In the data rows, 128 means zero.
Each row of this table is followed by its label. One hidden rule gives the labels. It looks at one to three of the table's principal directions, none of them among the few with the most spread.
[85, 148, 161, 188, 52, 30, 150, 164, 180, 92, 117, 163, 103, 153, 168, 125, 78, 110, 117, 109, 187, 115, 156, 177, 121, 141, 142, 185, 148, 106, 46, 137, 187, 108, 148, 133, 122, 119, 102, 129, 129, 126] D
[175, 84, 83, 60, 145, 192, 115, 148, 115, 109, 119, 138, 118, 110, 53, 160, 168, 148, 151, 112, 68, 147, 94, 39, 84, 95, 157, 103, 161, 152, 221, 123, 107, 148, 105, 108, 130, 101, 147, 149, 94, 154] D
[166, 133, 126, 107, 111, 172, 168, 150, 141, 113, 110, 158, 115, 123, 76, 133, 148, 133, 148, 107, 132, 153, 110, 97, 132, 87, 139, 146, 166, 100, 164, 112, 128, 122, 135, 100, 136, 81, 122, 141, 94, 168] A
[105, 122, 124, 167, 98, 25, 112, 181, 151, 147, 74, 175, 75, 156, 147, 194, 139, 88, 104, 42, 93, 82, 146, 139, 47, 212, 157, 170, 91, 201, 33, 151, 208, 123, 152, 151, 56, 168, 123, 164, 116, 78] A
[121, 172, 113, 134, 151, 111, 113, 120, 142, 108, 120, 91, 101, 165, 123, 154, 111, 104, 105, 96, 150, 172, 142, 103, 169, 106, 81, 117, 128, 127, 135, 111, 130, 103, 133, 129, 134, 127, 126, 93, 144, 143] B
[167, 126, 140, 106, 129, 173, 134, 134, 56, 112, 110, 126, 146, 134, 141, 100, 186, 128, 122, 139, 131, 95, 107, 79, 180, 75, 124, 132, 163, 105, 193, 155, 97, 171, 153, 151, 115, 131, 141, 126, 136, 126] B
[149, 192, 148, 132, 97, 67, 150, 156, 197, 156, 152, 159, 126, 133, 81, 120, 96, 75, 107, 67, 144, 173, 144, 138, 110, 143, 105, 191, 115, 117, 98, 109, 193, 67, 182, 105, 139, 87, 100, 127, 147, 146] B
[153, 165, 171, 141, 35, 50, 187, 168, 194, 139, 120, 184, 124, 118, 67, 69, 102, 79, 131, 100, 170, 158, 149, 131, 140, 113, 157, 197, 179, 91, 130, 106, 195, 81, 190, 101, 99, 69, 102, 129, 130, 190] B
[109, 116, 128, 147, 128, 130, 119, 117, 60, 119, 92, 128, 136, 149, 164, 117, 140, 164, 150, 153, 161, 92, 124, 135, 178, 101, 134, 118, 171, 93, 119, 136, 105, 156, 140, 165, 91, 164, 139, 124, 128, 116] A
[125, 97, 96, 138, 152, 143, 98, 120, 86, 108, 91, 86, 101, 136, 144, 145, 169, 107, 122, 138, 105, 132, 128, 100, 143, 124, 129, 88, 117, 185, 167, 155, 100, 150, 89, 141, 111, 154, 144, 121, 129, 118] A
[156, 107, 121, 88, 171, 181, 126, 111, 143, 166, 150, 128, 149, 81, 82, 93, 133, 134, 129, 162, 80, 141, 118, 126, 137, 135, 124, 114, 118, 160, 197, 118, 84, 124, 116, 89, 141, 106, 134, 111, 129, 184] D
[125, 107, 149, 120, 105, 162, 142, 138, 124, 169, 78, 165, 131, 146, 121, 150, 140, 184, 149, 130, 121, 51, 124, 96, 113, 130, 161, 116, 143, 115, 106, 86, 114, 184, 131, 140, 88, 126, 150, 168, 82, 121] C
[146, 99, 106, 90, 201, 181, 86, 75, 101, 169, 181, 69, 170, 70, 107, 81, 130, 141, 131, 188, 97, 163, 114, 148, 145, 141, 111, 77, 86, 146, 185, 123, 61, 129, 98, 120, 155, 161, 145, 102, 149, 123] B
[126, 138, 102, 143, 150, 121, 113, 108, 104, 93, 172, 71, 142, 150, 152, 121, 123, 109, 122, 114, 150, 164, 127, 131, 160, 106, 96, 126, 114, 137, 153, 154, 134, 104, 119, 154, 168, 133, 119, 98, 171, 123] A
[149, 137, 127, 151, 177, 117, 110, 86, 125, 166, 127, 116, 152, 138, 112, 65, 129, 89, 115, 148, 118, 148, 146, 161, 171, 140, 83, 146, 111, 159, 169, 147, 144, 94, 157, 128, 117, 133, 115, 104, 191, 167] A
[185, 75, 98, 67, 157, 162, 124, 154, 97, 133, 106, 152, 129, 93, 70, 104, 178, 133, 140, 126, 37, 94, 129, 55, 114, 110, 141, 124, 155, 198, 244, 144, 102, 168, 140, 118, 93, 112, 138, 123, 105, 184] C
[132, 66, 73, 88, 207, 198, 76, 68, 86, 154, 164, 52, 160, 55, 111, 87, 145, 133, 150, 225, 62, 195, 110, 141, 131, 152, 143, 32, 81, 191, 216, 139, 30, 125, 44, 109, 148, 165, 161, 114, 143, 100] C
[175, 68, 82, 102, 143, 167, 121, 137, 96, 108, 119, 95, 105, 100, 95, 136, 201, 104, 139, 119, 60, 125, 120, 67, 95, 118, 136, 102, 107, 212, 217, 161, 101, 171, 93, 119, 156, 122, 136, 131, 102, 158] A
[152, 75, 74, 66, 181, 206, 102, 102, 96, 126, 144, 74, 140, 121, 94, 147, 149, 174, 159, 149, 94, 170, 94, 77, 111, 112, 161, 45, 132, 120, 198, 109, 64, 159, 79, 124, 133, 150, 173, 137, 103, 103] D
[128, 38, 52, 108, 173, 152, 68, 91, 77, 59, 168, 30, 121, 82, 129, 134, 139, 153, 167, 188, 114, 180, 126, 130, 75, 114, 131, 47, 99, 140, 170, 157, 72, 181, 49, 135, 199, 191, 137, 118, 98, 89] B
[113, 82, 97, 119, 173, 136, 77, 87, 103, 163, 136, 120, 158, 98, 111, 114, 118, 153, 151, 169, 98, 142, 105, 161, 118, 162, 151, 98, 115, 158, 146, 129, 107, 112, 104, 138, 103, 172, 144, 136, 156, 110] A
[107, 140, 139, 140, 116, 135, 133, 150, 167, 104, 100, 156, 89, 122, 144, 172, 121, 123, 111, 124, 123, 131, 125, 140, 103, 143, 131, 136, 117, 138, 84, 126, 128, 120, 98, 104, 135, 119, 122, 145, 100, 105] C
[163, 128, 118, 68, 162, 197, 134, 135, 174, 171, 173, 110, 139, 97, 91, 157, 129, 142, 127, 109, 73, 147, 111, 105, 84, 140, 108, 98, 63, 157, 158, 87, 74, 152, 106, 82, 190, 91, 147, 144, 91, 119] B
[136, 125, 109, 109, 147, 121, 136, 153, 164, 99, 124, 140, 87, 119, 108, 145, 127, 116, 114, 109, 85, 135, 145, 105, 114, 127, 108, 132, 141, 173, 158, 137, 125, 121, 123, 91, 144, 99, 119, 98, 108, 195] C
[123, 162, 210, 134, 90, 191, 190, 134, 147, 214, 142, 162, 164, 96, 139, 65, 127, 136, 116, 178, 154, 91, 128, 161, 185, 135, 152, 128, 137, 101, 111, 98, 100, 112, 124, 99, 110, 66, 135, 131, 126, 159] A
[118, 150, 147, 132, 111, 129, 138, 143, 172, 131, 138, 146, 124, 122, 123, 148, 96, 140, 121, 105, 142, 123, 132, 140, 112, 132, 118, 149, 109, 122, 87, 98, 145, 116, 124, 126, 145, 109, 115, 139, 109, 113] C
[123, 141, 134, 180, 125, 101, 136, 118, 146, 152, 67, 117, 76, 143, 140, 127, 171, 58, 101, 126, 94, 115, 163, 127, 135, 167, 103, 115, 84, 221, 118, 145, 143, 116, 109, 118, 119, 125, 125, 125, 139, 151] C
[128, 139, 165, 111, 105, 159, 138, 156, 132, 168, 137, 158, 145, 116, 140, 137, 132, 148, 114, 114, 121, 84, 112, 119, 115, 140, 152, 129, 117, 128, 102, 110, 128, 136, 126, 139, 108, 111, 144, 160, 116, 80] D
[143, 90, 67, 145, 144, 102, 97, 141, 98, 83, 110, 95, 90, 127, 123, 157, 172, 87, 134, 89, 87, 147, 130, 108, 98, 131, 113, 132, 97, 218, 162, 177, 136, 135, 105, 144, 151, 150, 118, 126, 126, 122] A
[112, 151, 124, 123, 161, 199, 134, 135, 108, 109, 154, 66, 124, 186, 175, 182, 117, 178, 112, 84, 160, 96, 137, 82, 177, 80, 84, 92, 119, 117, 124, 99, 99, 161, 99, 162, 155, 108, 139, 95, 106, 126] A
[118, 129, 135, 157, 75, 29, 137, 192, 174, 144, 76, 201, 74, 140, 120, 177, 137, 81, 109, 49, 96, 101, 141, 137, 46, 202, 174, 184, 118, 181, 47, 148, 216, 103, 159, 126, 59, 137, 117, 167, 111, 108] A
[108, 119, 85, 134, 182, 92, 75, 105, 135, 127, 139, 93, 125, 141, 128, 142, 92, 119, 128, 128, 122, 188, 132, 164, 120, 154, 107, 109, 103, 147, 124, 134, 123, 103, 120, 125, 124, 167, 133, 112, 156, 108] A
[132, 85, 83, 114, 166, 147, 88, 100, 64, 122, 164, 83, 158, 112, 148, 127, 148, 159, 158, 143, 105, 127, 108, 136, 105, 133, 125, 96, 94, 145, 141, 149, 95, 152, 106, 168, 163, 180, 142, 137, 135, 64] C
[152, 157, 202, 123, 102, 173, 158, 115, 94, 167, 133, 161, 188, 97, 156, 55, 157, 111, 113, 192, 148, 91, 107, 152, 185, 106, 127, 153, 132, 78, 153, 142, 97, 149, 165, 119, 123, 109, 129, 146, 160, 112] B
[137, 88, 151, 121, 102, 152, 153, 138, 73, 112, 90, 141, 119, 138, 149, 101, 184, 146, 128, 167, 121, 48, 141, 73, 140, 107, 172, 103, 196, 113, 159, 158, 126, 186, 129, 143, 79, 130, 143, 124, 108, 171] D
[125, 126, 130, 135, 104, 98, 159, 167, 117, 130, 116, 177, 118, 150, 161, 152, 156, 127, 129, 82, 89, 67, 130, 119, 91, 160, 154, 162, 133, 159, 92, 159, 161, 132, 153, 144, 104, 123, 127, 147, 120, 118] C
[152, 107, 110, 94, 130, 156, 119, 149, 144, 161, 95, 151, 113, 130, 71, 164, 151, 136, 135, 98, 81, 126, 111, 71, 84, 142, 162, 115, 128, 163, 154, 103, 128, 138, 117, 117, 96, 116, 150, 162, 99, 126] D
[109, 140, 137, 151, 135, 120, 115, 108, 142, 125, 152, 124, 155, 116, 135, 91, 86, 124, 118, 159, 166, 160, 125, 179, 168, 131, 125, 159, 128, 107, 121, 132, 130, 85, 123, 130, 132, 135, 109, 105, 163, 131] D
[126, 145, 146, 136, 95, 82, 145, 138, 192, 153, 113, 198, 132, 126, 88, 133, 81, 147, 152, 107, 141, 129, 130, 169, 82, 151, 135, 182, 131, 89, 65, 86, 170, 109, 172, 111, 123, 119, 110, 165, 108, 123] C
[150, 101, 136, 122, 77, 98, 161, 159, 169, 141, 111, 213, 123, 117, 77, 136, 129, 150, 164, 96, 109, 94, 119, 134, 40, 153, 176, 182, 151, 111, 90, 118, 187, 132, 162, 114, 119, 110, 113, 182, 89, 145] D
[105, 141, 142, 163, 121, 111, 116, 115, 146, 120, 141, 130, 146, 118, 141, 98, 90, 115, 114, 155, 172, 156, 126, 182, 160, 136, 129, 170, 123, 110, 105, 137, 137, 88, 120, 130, 132, 136, 104, 113, 158, 123] D
[150, 88, 121, 98, 163, 202, 115, 94, 111, 177, 115, 125, 152, 68, 76, 87, 153, 148, 150, 189, 67, 103, 123, 108, 151, 117, 118, 89, 118, 196, 221, 106, 64, 153, 98, 106, 135, 106, 138, 123, 122, 191] D
[138, 96, 38, 152, 191, 109, 88, 127, 89, 59, 133, 32, 67, 158, 128, 164, 165, 83, 126, 84, 91, 176, 175, 90, 98, 124, 74, 92, 93, 225, 161, 185, 151, 124, 81, 153, 169, 155, 108, 81, 125, 147] D
[127, 106, 130, 95, 142, 185, 102, 126, 154, 143, 118, 120, 112, 94, 100, 171, 126, 151, 122, 145, 106, 124, 111, 105, 101, 125, 127, 83, 103, 147, 144, 91, 82, 168, 84, 95, 146, 118, 146, 146, 88, 129] A
[90, 114, 100, 159, 158, 106, 94, 106, 82, 78, 80, 112, 94, 145, 171, 155, 137, 133, 128, 152, 132, 120, 139, 140, 147, 129, 114, 108, 142, 137, 106, 158, 117, 137, 109, 150, 107, 186, 124, 108, 131, 117] C
[104, 136, 142, 137, 75, 86, 161, 156, 115, 95, 98, 191, 122, 130, 140, 135, 109, 166, 160, 123, 165, 96, 122, 143, 141, 103, 156, 167, 199, 63, 85, 121, 138, 134, 168, 133, 99, 128, 117, 133, 101, 144] D
[142, 195, 145, 134, 109, 76, 143, 153, 192, 152, 154, 147, 127, 148, 93, 131, 89, 87, 105, 63, 152, 172, 145, 137, 114, 140, 99, 183, 112, 109, 89, 105, 191, 70, 176, 116, 137, 95, 103, 124, 147, 132] D
[130, 128, 179, 110, 145, 225, 147, 109, 101, 212, 150, 116, 174, 116, 159, 104, 153, 164, 114, 165, 113, 57, 122, 122, 153, 143, 140, 79, 97, 132, 127, 103, 89, 159, 103, 143, 108, 114, 158, 143, 127, 102] D
[162, 126, 123, 83, 105, 174, 174, 155, 220, 125, 150, 141, 96, 104, 57, 178, 124, 128, 140, 93, 101, 181, 116, 94, 39, 135, 155, 113, 107, 115, 128, 83, 136, 125, 94, 59, 181, 66, 129, 164, 58, 143] D
[88, 135, 132, 166, 97, 123, 133, 125, 118, 69, 113, 120, 99, 137, 170, 164, 123, 133, 134, 145, 175, 134, 128, 146, 126, 109, 130, 118, 143, 94, 76, 141, 137, 127, 94, 134, 153, 135, 115, 134, 115, 105] A
[173, 150, 125, 94, 160, 126, 147, 98, 163, 112, 172, 117, 138, 86, 77, 49, 119, 84, 122, 163, 112, 211, 132, 142, 172, 98, 85, 126, 153, 119, 225, 137, 113, 77, 153, 69, 173, 87, 117, 80, 170, 217] D
[118, 128, 122, 116, 133, 128, 143, 128, 107, 138, 146, 132, 146, 129, 136, 125, 111, 175, 155, 122, 141, 110, 126, 141, 146, 118, 131, 125, 150, 93, 112, 110, 110, 136, 148, 140, 123, 134, 133, 114, 114, 138] A
[66, 177, 184, 166, 98, 58, 128, 86, 166, 158, 136, 136, 157, 129, 177, 79, 50, 133, 115, 200, 216, 157, 132, 226, 180, 165, 144, 134, 137, 21, 32, 98, 115, 93, 154, 119, 106, 173, 134, 115, 165, 87] C
[134, 134, 96, 113, 150, 112, 110, 129, 140, 122, 178, 110, 139, 123, 109, 148, 107, 125, 135, 86, 114, 162, 121, 133, 104, 128, 100, 136, 101, 152, 138, 126, 141, 103, 133, 130, 170, 119, 119, 120, 144, 126] A
[92, 128, 79, 118, 164, 126, 72, 137, 165, 64, 149, 104, 88, 137, 130, 238, 73, 162, 126, 81, 141, 182, 112, 138, 66, 127, 99, 110, 98, 121, 72, 108, 132, 117, 82, 126, 177, 152, 122, 136, 97, 69] A
[136, 121, 99, 88, 205, 200, 99, 85, 56, 148, 160, 81, 179, 133, 139, 119, 140, 177, 134, 145, 116, 127, 97, 106, 188, 108, 118, 89, 128, 113, 181, 120, 68, 132, 120, 167, 117, 165, 155, 100, 155, 107] C
[141, 134, 215, 104, 121, 202, 169, 116, 114, 222, 149, 157, 194, 98, 152, 52, 142, 156, 109, 190, 123, 39, 126, 138, 179, 135, 150, 112, 133, 105, 149, 107, 95, 161, 146, 123, 84, 96, 150, 134, 141, 147] A
[92, 135, 156, 143, 94, 120, 146, 134, 120, 175, 117, 147, 147, 144, 147, 129, 98, 192, 151, 124, 168, 62, 134, 140, 155, 130, 151, 127, 149, 90, 65, 77, 119, 149, 144, 160, 93, 134, 140, 132, 103, 125] D
[165, 181, 193, 107, 89, 147, 161, 152, 161, 153, 167, 177, 161, 79, 111, 98, 138, 82, 95, 128, 121, 109, 120, 130, 120, 112, 93, 187, 103, 122, 145, 132, 143, 123, 168, 90, 180, 59, 99, 144, 146, 146] B
[104, 105, 74, 180, 181, 128, 52, 75, 55, 122, 106, 46, 135, 145, 140, 106, 140, 112, 130, 160, 138, 149, 143, 128, 193, 119, 91, 107, 101, 202, 166, 155, 106, 111, 82, 189, 125, 184, 120, 87, 180, 121] C
[156, 120, 108, 87, 114, 167, 173, 152, 193, 106, 173, 108, 97, 115, 90, 190, 134, 131, 139, 81, 100, 169, 122, 90, 35, 137, 148, 100, 92, 123, 119, 100, 135, 137, 87, 82, 199, 84, 130, 151, 60, 127] C
[106, 132, 124, 142, 105, 129, 126, 128, 130, 76, 109, 112, 108, 159, 135, 149, 108, 147, 133, 140, 186, 153, 131, 109, 140, 96, 146, 119, 171, 64, 105, 117, 131, 130, 106, 137, 127, 136, 126, 122, 109, 120] C
[112, 113, 123, 144, 175, 171, 90, 122, 33, 99, 117, 37, 123, 185, 227, 149, 169, 152, 91, 117, 133, 27, 156, 68, 202, 82, 66, 74, 104, 183, 161, 152, 81, 221, 104, 209, 125, 164, 149, 84, 134, 105] B
Which label does each new row get?
[133, 110, 112, 95, 155, 209, 104, 102, 57, 134, 185, 81, 204, 147, 149, 120, 118, 204, 162, 148, 166, 134, 85, 115, 157, 81, 143, 94, 137, 57, 155, 111, 79, 154, 112, 180, 145, 147, 158, 144, 140, 51] -> D
[140, 183, 144, 158, 135, 83, 111, 137, 112, 100, 142, 121, 144, 179, 174, 134, 127, 77, 81, 69, 160, 120, 133, 136, 159, 110, 63, 198, 99, 123, 116, 167, 180, 118, 188, 168, 139, 138, 100, 118, 189, 89] -> B
[137, 124, 111, 117, 194, 124, 99, 92, 92, 151, 177, 78, 163, 129, 153, 87, 131, 121, 113, 139, 94, 126, 146, 140, 143, 151, 95, 101, 90, 164, 155, 151, 125, 116, 134, 162, 127, 165, 135, 97, 178, 105] -> C
[114, 134, 115, 141, 130, 98, 109, 113, 121, 112, 134, 123, 140, 126, 149, 126, 108, 128, 145, 144, 139, 153, 125, 168, 118, 132, 111, 135, 107, 112, 102, 135, 118, 125, 134, 135, 155, 156, 123, 141, 139, 75] -> C
[116, 130, 139, 134, 132, 107, 121, 95, 148, 157, 134, 153, 161, 104, 117, 88, 84, 148, 158, 180, 142, 150, 127, 197, 127, 142, 122, 136, 124, 89, 105, 106, 114, 116, 149, 110, 136, 140, 124, 143, 140, 115] -> B
[147, 147, 177, 86, 84, 139, 160, 156, 180, 164, 160, 170, 162, 146, 95, 111, 88, 166, 123, 111, 168, 124, 114, 104, 111, 119, 178, 145, 176, 31, 112, 78, 158, 125, 166, 119, 96, 90, 146, 154, 116, 121] -> D
[144, 92, 145, 133, 122, 144, 130, 112, 77, 159, 94, 160, 148, 96, 118, 77, 163, 157, 158, 175, 115, 61, 131, 141, 134, 124, 136, 131, 148, 127, 137, 134, 116, 167, 148, 147, 103, 149, 127, 145, 116, 141] -> B
[107, 109, 99, 144, 120, 105, 104, 149, 137, 94, 59, 156, 69, 129, 129, 202, 153, 105, 122, 107, 85, 129, 119, 111, 72, 162, 154, 128, 112, 189, 100, 146, 142, 127, 91, 122, 102, 154, 129, 162, 102, 90] -> C
[151, 121, 164, 92, 130, 162, 133, 112, 145, 214, 159, 173, 194, 71, 80, 57, 114, 146, 133, 178, 106, 115, 105, 153, 135, 151, 157, 147, 130, 117, 161, 103, 107, 111, 150, 104, 109, 107, 134, 140, 150, 153] -> D
[110, 114, 126, 163, 100, 42, 135, 144, 103, 117, 125, 134, 122, 132, 176, 113, 141, 99, 129, 113, 113, 81, 155, 153, 115, 159, 134, 152, 118, 172, 101, 174, 159, 140, 157, 153, 111, 153, 116, 118, 145, 128] -> D
[115, 160, 151, 162, 80, 93, 152, 133, 134, 119, 115, 145, 135, 165, 152, 123, 115, 118, 132, 118, 184, 135, 126, 147, 145, 122, 142, 164, 144, 70, 80, 127, 156, 114, 155, 141, 121, 127, 121, 144, 139, 100] -> D
[174, 102, 174, 118, 63, 96, 165, 174, 128, 160, 167, 201, 180, 86, 97, 46, 137, 119, 142, 128, 120, 71, 142, 145, 68, 139, 172, 208, 151, 111, 130, 159, 200, 138, 190, 135, 108, 95, 97, 161, 129, 142] -> D
[151, 222, 222, 122, 78, 122, 190, 138, 184, 169, 181, 179, 179, 113, 132, 73, 101, 88, 89, 126, 169, 120, 128, 158, 166, 112, 91, 197, 123, 59, 114, 110, 157, 96, 202, 92, 163, 54, 102, 127, 170, 153] -> B
[124, 117, 111, 99, 190, 175, 118, 99, 127, 142, 178, 89, 149, 111, 126, 117, 102, 173, 134, 150, 115, 134, 132, 140, 148, 124, 101, 87, 116, 129, 152, 106, 86, 129, 106, 122, 155, 129, 136, 90, 126, 157] -> D
[130, 148, 137, 124, 145, 189, 148, 133, 140, 157, 107, 76, 93, 166, 134, 165, 152, 126, 98, 107, 128, 116, 150, 68, 152, 127, 117, 72, 106, 142, 125, 93, 99, 155, 90, 120, 120, 109, 151, 109, 90, 146] -> B
[139, 150, 130, 151, 102, 88, 121, 133, 151, 122, 122, 133, 128, 141, 123, 133, 131, 73, 114, 103, 142, 169, 113, 141, 117, 139, 126, 170, 99, 133, 121, 144, 155, 105, 145, 122, 144, 128, 119, 152, 156, 93] -> B
[159, 93, 122, 92, 174, 175, 117, 81, 118, 174, 156, 99, 161, 56, 92, 65, 147, 121, 138, 199, 87, 157, 111, 153, 148, 141, 126, 88, 99, 151, 206, 126, 59, 139, 112, 88, 148, 137, 143, 113, 140, 163] -> A
[134, 82, 119, 103, 153, 157, 93, 110, 87, 178, 117, 145, 162, 109, 119, 127, 142, 185, 158, 153, 95, 74, 105, 131, 100, 147, 145, 108, 117, 134, 129, 114, 95, 176, 133, 151, 107, 168, 153, 164, 115, 90] -> B
[144, 132, 120, 142, 124, 34, 91, 149, 162, 64, 89, 143, 65, 96, 113, 135, 147, 22, 79, 117, 82, 143, 158, 123, 99, 132, 66, 168, 105, 217, 171, 187, 160, 136, 154, 87, 152, 130, 91, 106, 150, 178] -> B
[94, 161, 108, 177, 168, 82, 79, 84, 98, 101, 165, 68, 153, 146, 181, 95, 87, 103, 113, 148, 180, 188, 137, 197, 190, 126, 72, 141, 98, 120, 105, 158, 129, 73, 127, 170, 156, 178, 110, 86, 203, 76] -> C
[133, 135, 121, 137, 125, 118, 139, 166, 138, 152, 88, 160, 97, 175, 123, 202, 156, 131, 114, 30, 81, 50, 142, 74, 81, 160, 126, 159, 98, 196, 86, 116, 184, 142, 143, 162, 91, 124, 122, 151, 100, 124] -> C
[136, 152, 146, 107, 154, 138, 117, 102, 158, 168, 188, 143, 195, 112, 104, 78, 63, 155, 134, 151, 165, 177, 102, 193, 154, 128, 117, 160, 128, 54, 126, 99, 119, 87, 164, 114, 141, 124, 125, 126, 166, 114] -> A
[112, 155, 154, 162, 92, 100, 165, 159, 156, 140, 71, 175, 95, 167, 142, 153, 135, 112, 113, 91, 124, 74, 152, 113, 136, 141, 128, 165, 140, 155, 91, 123, 158, 129, 150, 122, 95, 97, 117, 131, 114, 169] -> C
[112, 135, 115, 157, 117, 110, 134, 127, 119, 73, 95, 98, 84, 160, 149, 147, 137, 104, 122, 126, 164, 159, 140, 115, 157, 106, 127, 112, 154, 111, 123, 144, 131, 126, 111, 127, 123, 138, 125, 107, 121, 141] -> A
[123, 133, 107, 155, 166, 117, 112, 95, 134, 148, 162, 99, 147, 120, 124, 113, 108, 114, 134, 125, 125, 156, 140, 180, 131, 152, 88, 146, 76, 161, 117, 134, 140, 92, 124, 135, 164, 139, 102, 109, 159, 135] -> D
[113, 119, 111, 150, 141, 80, 105, 105, 120, 108, 137, 101, 138, 124, 145, 97, 106, 103, 128, 156, 139, 158, 143, 166, 150, 134, 113, 136, 117, 137, 141, 152, 122, 120, 134, 129, 132, 156, 115, 100, 160, 134] -> B
[147, 133, 154, 136, 73, 142, 151, 160, 155, 128, 109, 161, 111, 125, 105, 147, 156, 99, 114, 100, 130, 119, 116, 98, 89, 130, 160, 157, 124, 137, 118, 130, 172, 122, 117, 121, 125, 93, 119, 170, 111, 116] -> D
[102, 109, 103, 133, 153, 138, 88, 120, 111, 111, 83, 126, 100, 130, 149, 183, 143, 132, 121, 137, 99, 126, 113, 121, 107, 151, 139, 100, 107, 165, 111, 137, 108, 138, 87, 137, 105, 171, 143, 148, 118, 73] -> C
[141, 107, 131, 89, 140, 157, 127, 126, 118, 132, 100, 163, 133, 119, 102, 126, 132, 172, 144, 149, 110, 99, 112, 100, 135, 106, 143, 116, 175, 101, 163, 107, 99, 161, 145, 117, 99, 130, 145, 135, 106, 156] -> B
[107, 117, 122, 169, 118, 121, 126, 116, 78, 77, 85, 115, 96, 116, 179, 125, 172, 93, 128, 173, 128, 128, 133, 146, 151, 119, 124, 109, 131, 156, 129, 181, 111, 135, 95, 132, 133, 151, 122, 126, 135, 112] -> D
[109, 149, 105, 154, 111, 114, 113, 128, 144, 45, 131, 58, 96, 159, 164, 181, 109, 95, 111, 109, 193, 211, 116, 127, 143, 100, 117, 121, 97, 91, 108, 132, 109, 131, 87, 128, 179, 150, 125, 121, 119, 64] -> B
